The rows of D fall into 5 groups, which share some directions, and each row is roughly a mix of its group's hidden directions.
D (170 x 10):
[[-23  19 -15 -10 -51  12  -3 -20  15   0]
 [-49 -14   1  18 -17   4 -15  30   4  12]
 [ -9  16   0  16 -21   4  12 -30 -42  25]
 [-26  -6   9  -3  33  14 -15  19  43   3]
 [  6   7   8  25 -43  32  10 -17 -19  10]
 [-14 -25 -23   5  44   9  11 -12  30   0]
 [-12 -15  -6 -18  31  -6 -12  18  48   2]
 [ 29  16  12   2  13   6  23   4 -35 -37]
 [  0  10 -24 -18  21  -3  17  18  32  37]
 [-27 -27  18 -19  31  -4 -27 -11   2  24]
 [ -4  -1   3 -39  22  12   2  -6 -42  22]
 [ -7 -16  -7  12   0 -35  12   6  51   9]
 [-31   1   4   5 -12  33 -27  29 -27  -1]
 [-20 -29 -12  23   3  21  15  24  28 -23]
 [  2   2  -5  -1  36  -7   4  49   9  24]
 [  2  -1  -6 -28  36 -24 -11  22  23  26]
 [  5   5  -6 -41   3 -31  13  -1 -40   3]
 [-11  10   4   3 -38  20   6  -5 -48  -6]
 [-24 -24 -16 -41  10   3   1  18  26 -18]
 [  7  12  -5 -46 -10 -29   6 -10 -19 -27]
 [-31 -24  16  21 -14  18  19  14 -30  17]
 [-28   1  -8  46  -9  19  -5   6  33   1]
 [-12 -25  29  39  18   0   9 -29   7   9]
 [ 26  34   1 -25  11 -18 -10  19 -23  25]
 [ 16  12   1   8  16 -11 -31  18 -48  -8]
 [-35 -29  14  -1  38  -2 -17   1  23  -5]
 [ -5   9   3 -40  34   0  -7  16  34  16]
 [-42   0   0  15  -9  19 -17  14 -40   2]
 [ 26  -4 -12  -2  -2  -4  21  40  -5 -41]
 [ 21  13 -30  23   1  14  -6  -7  46  -1]
 [ 26   1 -16 -33  44 -20  12   1   8  -6]
 [  5  19  19  28 -17  14   3 -29 -39 -13]
 [ -6   9   3  14  20 -36  -7   2 -38 -31]
 [ -5 -16  20   2  48 -12 -10  31  19  -2]
 [-12 -29  -3 -20  14  19   3 -17  25  41]
 [ 11  10  17 -29   5 -37 -16   2 -37 -13]
 [ 27  -6   6   7   3  24  19 -40  -7  34]
 [ 18   7 -29  -7 -54   8   4 -14   7  -5]
 [ -2 -36  15  -9  10   3  -8  24  38 -26]
 [-22 -25  15 -16  31 -17   1   0 -40  12]
 [-18 -23 -31 -26 -27  12   0  -2  27 -20]
 [-22  -6   1 -14  35 -27   6  -6 -12  40]
 [-11  19  -9   4 -31  26  23 -24 -35   3]
 [ 17   4  -6  33  25  11  -9   3  43  20]
 [ 22   8  -3  -7  16  16  16 -28  47 -14]
 [-37 -12 -35 -10  13 -16  -8  15 -16 -28]
 [-38 -21 -23 -27 -25   0  -2 -27   5   4]
 [ 16  11  25  17  -2   8 -12 -34 -42 -14]
 [ -7 -23   2  21 -29  42  15   1  22 -14]
 [  1  -3 -19 -39  19 -25   9   2 -40  -2]
 [-30 -19  -9  -5 -48  -5   7  -8  -5 -25]
 [ 27  30 -15  16 -35   6  12 -24 -19   4]
 [  2   1  -3 -27  21 -21 -30 -28 -18  29]
 [  8 -27   0 -49   7   5   7  19 -10 -27]
 [-38 -28 -12 -18   7 -35 -14  13  13   3]
 [ 30  -9  -6 -40 -20   8  37   7  -5 -11]
 [ 19  10  -8   6  53 -20 -12  -4 -21  12]
 [-14 -13 -17 -22  26  -4  -4  45  26   1]
 [-15   6  -2   2 -42  19  12 -24 -28  26]
 [ 32  22  -2 -26  23  -9  34  -3 -21   7]
 [  5  25 -20  39 -37 -18   7  11  -4  11]
 [-33 -34   6 -13  20 -17 -22  30   1  -1]
 [-10   1   4 -55 -12 -16 -22  -3 -18  11]
 [-37 -22 -22  -1 -10 -33   1  30   8  -1]
 [  2   7  -2  -6  11  -6   8 -29 -57  -8]
 [ -4  -7   5  39 -29  21  17 -30 -12 -15]
 [ 25  16  18 -18  14 -21   4   1 -43 -22]
 [ 10   2 -22   4 -23 -15  14  17  52   1]
 [ 23  -8  -8 -11  20  -8  -6  30  48 -11]
 [-10 -16  10 -28  33 -34   3  18  -5  27]
 [ 28  11  17 -18   5 -25  -4 -25 -39  15]
 [ 29  13  32   1  11 -34 -10   3 -24 -24]
 [-20  -8  13 -11  33   1   2 -11 -50 -10]
 [-17   2 -12 -14 -49  23  14  18 -19   8]
 [ 23  18   9  37 -21   7  17 -24 -26  14]
 [-24 -18 -11   6 -18  29  11  22  36 -19]
 [  0 -15   8  28  -8  50   9 -28   7   1]
 [  4   5 -17 -16 -59   5   2  -4  -3 -20]
 [ 36   9 -18 -23 -11 -15  36 -24   8  -5]
 [-19 -13 -12   1 -56   4   3  -5 -12 -25]
 [ 18  47   2  15  -5  26   0 -30  -2  14]
 [-18 -34  13 -29 -37  10  -8   0   0 -22]
 [-18   0   2 -19  44 -11  16  16   9  34]
 [ -7  10  29 -24 -25  39   3  26  -9  -5]
 [ -8 -28 -18 -25 -20  33  30 -12   1  14]
 [-19 -16  -1 -37  25 -20 -12  22  12  28]
 [ 40   3 -11 -20  36  13  16   0  25  -4]
 [  7   7 -25  -7 -38  13  -5 -27  22 -29]
 [ 37  26 -10  37  -3   0  11 -26  14  -7]
 [-38  -5   8 -16 -11  14  16  -2 -46   2]
 [  7  22  11   8 -12 -44 -13  -7 -33  19]
 [-24   8   8 -24  33   4  22  14 -37   9]
 [ -5   0   2   9 -45  -4   5  13 -37 -30]
 [-16 -32 -33   3 -21  21  13 -22  23   6]
 [ 31   3  13  45 -19  24   1  -8  14  13]
 [ 31  26 -37 -18  -2  -9  -6 -13 -25 -17]
 [ 39   1  -9   3  43 -23 -18 -13  -2  -1]
 [ 52  27  -6  10  -1  -7  14 -20  15  -4]
 [-10   9  -6  32 -22  23   7   7  46   0]
 [  7  -5  11  24  20  43   1  14  22 -29]
 [ 26  13 -21  46   7   0   0  21  26  -1]
 [ 21  11 -15 -32  47 -11   3  -3   1  20]
 [ 37  20  18  -4  41  -9 -12  -3  18  15]
 [-34  -4   4   0 -19  13  -4   4 -52  10]
 [ 10 -12  -9  26  14  -3 -19 -25  48  -3]
 [ 24 -27   9 -25 -24  -3  -6  10  38 -19]
 [-28  -6 -18  31 -30 -20 -11 -25 -18  -1]
 [ 30  12  20  -1  37 -18  -8  30   7  18]
 [  5  12   6  30 -31  17  10 -35 -25 -16]
 [-11 -15   8 -12   9  35  -5  26  42 -14]
 [-22 -31  -5 -24  26 -14 -16  27  21 -13]
 [ 13  27  -6   1 -37   9  10 -29 -32  13]
 [-28 -35 -15  21 -32  19  -8 -13 -13  -8]
 [ 11   3  17  -1  42  -3 -19  23  18 -33]
 [ -7 -29  27   3  15  38  -7 -14 -17 -26]
 [ 24  27   3  -3 -36 -16  -5 -26 -30  -4]
 [-18  -5  15  30 -15  14  -6 -11  49  -6]
 [ 20  41 -26  23 -14  22  -5   1 -10 -20]
 [ 42  10  -5 -18  30 -13   6 -26 -11 -20]
 [  7  -9   9 -38  24  -8 -15 -37 -25  -7]
 [-24 -32   0  -3  -2  45   6   6  23 -18]
 [ -6 -11 -26 -31  17 -12  -7  26  40   2]
 [-33 -14  14  19   9 -21 -30  27  20  -9]
 [-35 -21  12 -39  13 -16   9  -5   4  24]
 [-17  -8  12  28 -30  20  13 -29 -30  -5]
 [-34 -11 -21  -7 -19   2 -14   6  42  20]
 [ 23  20  20  31 -11  16  12  19 -36  -1]
 [  9  14 -30  30 -32  12  15  -1  29  12]
 [ 24  15  -5  39  -6  33 -15 -13  20 -16]
 [-12  14   4  24  -5 -14  23  41  34   7]
 [-20 -25  14 -46  33   4  -5  -2  -2   7]
 [ 20  14  10  -5  52 -18  10   3 -24  10]
 [-10 -12 -13 -13  15  -3   8  48  16 -33]
 [-27 -14  11  19  21   6 -12   4  50   1]
 [  0  17 -11  37 -27  36  12 -12   8 -20]
 [ 14  14  -7  44 -20  29   1  23  18   7]
 [ 15   4   7  51  23  -9 -10   1  -6 -30]
 [ 10  24   5   9 -36  11   7 -17 -44   2]
 [ -9  14   5 -22   9  27  17  22 -37  28]
 [  1  27  -8   8 -14 -23  20  -2  22  45]
 [  7 -24 -25  -5 -17  31  24   6  36  10]
 [-15 -18  11 -47  18 -18 -24  17  11   3]
 [ 48  -5 -17  -2  -4 -13  -5   8  31 -25]
 [ 11   0  -4  48   9  36   6 -20  15  -5]
 [-15  -9  16 -15  21 -27 -38  12 -24 -20]
 [ 35  -9  20 -30  13 -18  13 -21 -27   9]
 [ 23  37  -8  32  -1   4   6 -30 -24  -7]
 [-52 -18   9  14   0   1 -19  18 -22  10]
 [  8   1  -5 -22  22 -39   8   9 -39 -15]
 [-37 -15   2 -22  16  36 -19   8 -15 -17]
 [ 26  21 -14 -43  11 -21  14 -10 -20  12]
 [-37 -12 -15   9  18  -3   5  -6 -29 -39]
 [-12 -27   7 -40 -24  -7 -15 -34  -2   3]
 [-26   2  -3  36 -33  -4  -3  24  19  21]
 [ 24  39   6  -9  -9 -32  -7  -7 -33   1]
 [ 23  27  -6  12 -14  -2  10 -21 -49   1]
 [ -1   0 -32  -2   7  12  10  51  22 -12]
 [ 42  23  -3 -17   5  20  15 -32  -7 -14]
 [ 31  42   2 -18  13 -22 -18 -12 -14  12]
 [  1  -3  49   4  17   5 -11   0 -41   3]
 [  1  19 -16 -20 -19  34  15 -16 -37 -15]
 [ 53  29  -1  10  16 -10  -7  -4  15 -13]
 [ 22  30   1  11   2  36  12 -37   8  -9]
 [  8  14 -16 -46  24 -29   4  -8   0  19]
 [-21  -6  -5 -46  11   7  25  -4 -29  17]
 [ 19   4 -27  22 -33  28  20 -13  21   6]
 [ 49  23  -7   4  14 -10  16 -24 -15  12]
 [-13 -24 -40 -22 -35   0   3   1   9  20]
 [-19  -6  23 -12  40 -29 -26  11 -14   5]
 [ 26   1  -4 -22  49  -5 -13 -13  -7  23]]
In each list below, one row fits none of the groups, and each other row fits one group, some only roughly. Which row is it?
  * Z698: [ -7   9   8  32   6  37  16 -19 -32 -14]
  * Z950: [ -7  16 -22  15 -40   5  -8  39  17   0]
  * Z742: [  7  12  -3 -11 -29 -11  -2 -52 -16  18]
  * Z478: [ 41  38 -22  -7 -25  -3   1 -13   3   0]
  * Z459: [-12 -27   7 -26   0   5  -9  45  21 -18]
  * Z753: [ 33  12   0   3 -10 -26   5 -44 -24   1]
  * Z720: [ 41   2 -10  -3 -17  23  23  -8 -22 -28]
  * Z693: [ -1 -13  -7 -21  51 -22  -4 -14  12  21]
  * Z328: [ 18  -3   2 -11  38  15  -3  18  45 -10]
  * Z131: [-26 -19 -20   4 -25  32  21  29  -3 -11]
  * Z762: [-12   1  22  -9  21 -38 -20  -7 -11  37]
 -> Z753
  * Z401: [ 25  19   0   0  36 -22   1  22   5  35]
  * Z925: [ 15  24   6 -12  43 -20 -21  29   1   9]
  * Z139: [-38  -7 -28   0   1   5  18  18 -14  36]
  * Z744: [ 30   0  -7 -46  11  14  16  18  21 -11]
  * Z96: [ -7  25  18 -16 -18 -10  -1   8 -52 -12]
  * Z315: [ -1 -24  47   3   5 -21 -28  -5 -18   9]
  * Z194: [-38 -16  31  30  -1  13 -18  -1   0  23]
  * Z953: [  1  22 -16  -4 -31  -5   7 -33 -28  30]
  * Z732: [-12   0  21 -19  23 -40 -13  25 -14  21]
  * Z725: [-48 -12  -4 -11 -22  26 -22   5 -15   2]
  * Z863: [-32  -7  -6   7 -17  27  -9  23  41   3]
 -> Z725
  * Z835: [-41 -18  15  12  -5  26   5   8 -32 -17]
  * Z304: [ -3 -33 -30   1   0  29  18 -14  16 -29]
  * Z702: [ 36   4 -37 -10   9   3  23  23   3 -26]
  * Z788: [ -2   2 -14  23 -41  18  -6 -15  20 -34]
  * Z136: [ 34  28   1   5   3 -25   8 -19 -39  -4]
  * Z621: [ -6  11  -4 -34   5 -34 -12  24 -34  13]
  * Z67: [ 17  35  -3   2 -12 -13   5 -37 -13  34]
  * Z550: [ 13  13  -5  36 -36 -16   2  16   8 -32]
  * Z358: [-49 -30 -12  12 -22  -2 -11  -3  17   8]
  * Z915: [-11   0 -15  -3 -33  28  16 -15  39  17]
 -> Z621
  * Z233: [ 52  17  19 -22  11 -11   7  -2 -16 -14]
  * Z555: [-20 -17  21 -35   2 -20 -17 -15  -6  34]
  * Z486: [ -8   6   6 -23  30  -8 -12  51  -6   9]
  * Z205: [ -5  10 -27  33 -34  22   2   0  28 -11]
  * Z13: [ 11  29   6  39  -6   9  12 -21 -35  -6]
  * Z809: [  0  -7  14 -18  38 -11 -15  45   9  -5]
  * Z637: [ -6  -9   7 -10 -37  32  22   8   9 -35]
  * Z118: [-37 -27  15  13  24 -10 -28  19  14   4]
  * Z254: [ -3   9  27  22  25 -24 -23   8 -34 -17]
  * Z561: [31 11  2 33 32 -4 19 23  9 21]
 -> Z233
  * Z638: [ 42  26  23 -11  -2  -5 -14  -6 -28 -20]
  * Z686: [ 38  29 -16 -11  14 -26   5 -21 -23  -4]
  * Z660: [ 29  39   0  11  -9 -10   5 -27 -31  13]
  * Z794: [ -5 -10   8  36 -13  31  19  -9 -33 -21]
  * Z517: [ -6  17  -3  42 -38 -11 -25 -12 -10  -9]
  * Z495: [ 21   3  38  22 -28  21   8  10 -27   4]
  * Z870: [  9  15 -20   3  16  22  -1  -5  47  29]
  * Z735: [ 47 -18  -8  17   8  14  18   1  31  -4]
  * Z267: [ 26  42 -18 -16 -17   0   4 -27 -19  -4]
  * Z500: [ 31  21 -13  -2 -37   7  12  -9 -25 -26]
  * Z188: [  9   2  -8  49 -17  20  12  19  10 -27]
  * Z78: [-17  -4   1  38 -26 -31  10  -2 -24  21]
  * Z367: [-37 -10 -12   0 -29  24  22  17 -26  -2]
  * Z351: [ 18   9 -12   1 -39   1  23 -42 -12   1]
  * Z165: [ 40  23  -5   7  -7 -24   3  -4 -40   4]
 -> Z351
  * Z61: [ -9 -26   2  -9  20  11  -1  46  25 -20]
  * Z228: [ -1  -3  12 -20   1 -21  10  24 -53   0]
  * Z380: [-29 -30   8   4  12 -17 -13  22  40   6]
  * Z964: [ 19  41 -11  19 -28 -18  -5 -23 -16   7]
  * Z944: [ 35  12  -6 -15 -24  10  20  -4 -34 -26]
  * Z298: [-34  -7 -18  10 -26  16  17 -34 -19  12]
  * Z657: [ 15  10  13  -3 -46  22 -16 -10 -25 -19]
  * Z577: [ 27  39  -7   7 -19 -12   4 -29 -27  10]
  * Z347: [ 14 -11  11 -33  -8  14  -5 -40 -31  11]
  * Z823: [ 26  -1 -17 -26  29 -36   0  -4 -26  -6]
  * Z365: [-25 -31  25 -33  23 -11 -16  16  -5  -1]
  * Z266: [ -6  10  -7 -23  31 -13 -25   9  22  39]
  * Z415: [ 23  10 -20 -26 -20   3  -2   4  37  32]
 -> Z266
  * Z421: [ 29  31   7  31 -27   0  -4 -15 -24 -13]
  * Z677: [ 46  20 -10   6 -16   4   9 -23 -30 -10]
  * Z4: [ 11  11 -17  22   4 -12   6  22  52  13]
  * Z767: [-29 -23  -5   2  -1  32  13  14  41  -4]
  * Z431: [ 26  10   8  19  23 -41  -3   3 -27 -19]
  * Z760: [-22  11  36 -12  13 -32 -21 -11 -21  18]
  * Z60: [ -5 -27   1 -17  -4  31  39  20  15 -18]
  * Z652: [ 39 -14  10 -11  28 -28   8  24  -8 -18]
  * Z554: [-11 -32  10 -12  52 -10  -4  12  12  -4]
  * Z346: [ 11  16   7 -26  11 -29 -14 -28 -34  17]
 -> Z554
  * Z785: [ -4 -18  27 -16  11 -10  -8 -15 -52   4]
  * Z210: [-12   3 -25 -12 -27  20  -7  -9  48   8]
  * Z149: [ -2   8 -36 -42 -22  12   7 -15  21   7]
  * Z141: [ 25  29  12  44   7  24  -5 -15   7  -6]
  * Z664: [-34 -12 -11   7  14  -4 -32  38  19  -7]
  * Z545: [ 45  25  -8  -9  38 -12   7  -4   9  -3]
  * Z468: [ 18  26 -19 -25 -29  15  19 -13 -23  21]
  * Z176: [-44 -26   0 -17   9  16 -21  26  10 -13]
  * Z95: [ 27   3   5 -41  34 -17  16  14  -4  10]
  * Z162: [-40 -12  16  -1 -31  29   8   9 -24   2]
  * Z284: [-37 -14  -2 -13   1   4  -1   5  41  33]
 -> Z468
  * Z580: [ 14  27  -7  23 -23 -17  -7 -33  -5  32]
  * Z120: [-27 -33   4   5   5  24   8  26  35 -13]
  * Z648: [ 20  32  -8   1 -33  38  12 -13 -12  -6]
  * Z618: [-15   1 -12   5 -43  32  13 -25 -20  -5]
  * Z433: [ 38  35   6  13   3 -30 -18 -10  11  13]
  * Z314: [-18 -17   9  48  13   6 -17   4  30   7]
  * Z26: [ 26  27  -4 -11  12 -31 -12 -31   7  26]
  * Z699: [ -4  17 -19  18 -32  24   6  14  41  -3]
  * Z251: [ -4  16  13  38 -30  19  20 -19 -26   0]
  * Z58: [  6 -16   4 -12  46 -15 -15   4  35 -17]
  * Z437: [ 18  34 -16  14 -41  23  17  -4  -7   8]
  * Z360: [-24   6  -4  26 -28  27  -6  14  38   8]
 -> Z251
  * Z216: [ 14   9 -21   8  25   2  -3  36  38 -20]
  * Z625: [ 13  24  10   5  12  -5 -14 -38 -42   5]
  * Z582: [ 41  27  -3   8 -19  -3  22 -28 -16  13]
  * Z879: [  0 -26   9  -2   5  -7 -21  34 -15 -44]
  * Z305: [-35 -25  11  11  29 -15 -23  13  26   3]
  * Z242: [-16  -5  18  33 -18 -15  -8  22  26  33]
  * Z763: [ 15   3 -17 -27  15  -5 -12  46  26 -10]
  * Z36: [ 21  30  -1  33  -1  -1  20  11 -28  29]
  * Z466: [25  5  2 -3 20 15 18  2 53 -9]
  * Z460: [ 18  28  23  14 -10   0  -6 -33 -39  -2]
  * Z411: [-31   7  -4 -16  -9   1   3   1 -46  32]
 -> Z466
  * Z773: [-31 -15  12 -26  24 -28 -16  11 -24 -12]
  * Z30: [  4   8  -6 -43  40   9  22  -7   3  18]
  * Z203: [-18   3 -17  31 -27  31  18  -7 -20 -21]
  * Z375: [  0  -7 -41  -3   9 -10  20   6  39  27]
  * Z719: [-22 -43   1 -15  27  17  20  19   9  -9]
  * Z239: [-24   8 -21 -36  10 -19  -7   0 -11  39]
  * Z711: [ 34  19 -14  -3   6 -11  28 -41  -5 -12]
  * Z913: [ -9 -16 -12 -45  24  19  20  -8  17  20]
  * Z541: [ 27  -4  -5  21  52   0   6  -8   7 -22]
  * Z661: [ 36  21 -19  15 -14  10   8 -38  -7  18]
  * Z5: [-21   6  -9  16 -48  -5  -5 -25 -21  17]
  * Z728: [ 44  19  -7 -18 -13  -4  25 -25 -22  -2]
  * Z506: [  7  41   9  36 -21  -5 -20 -20 -14   4]
 -> Z773
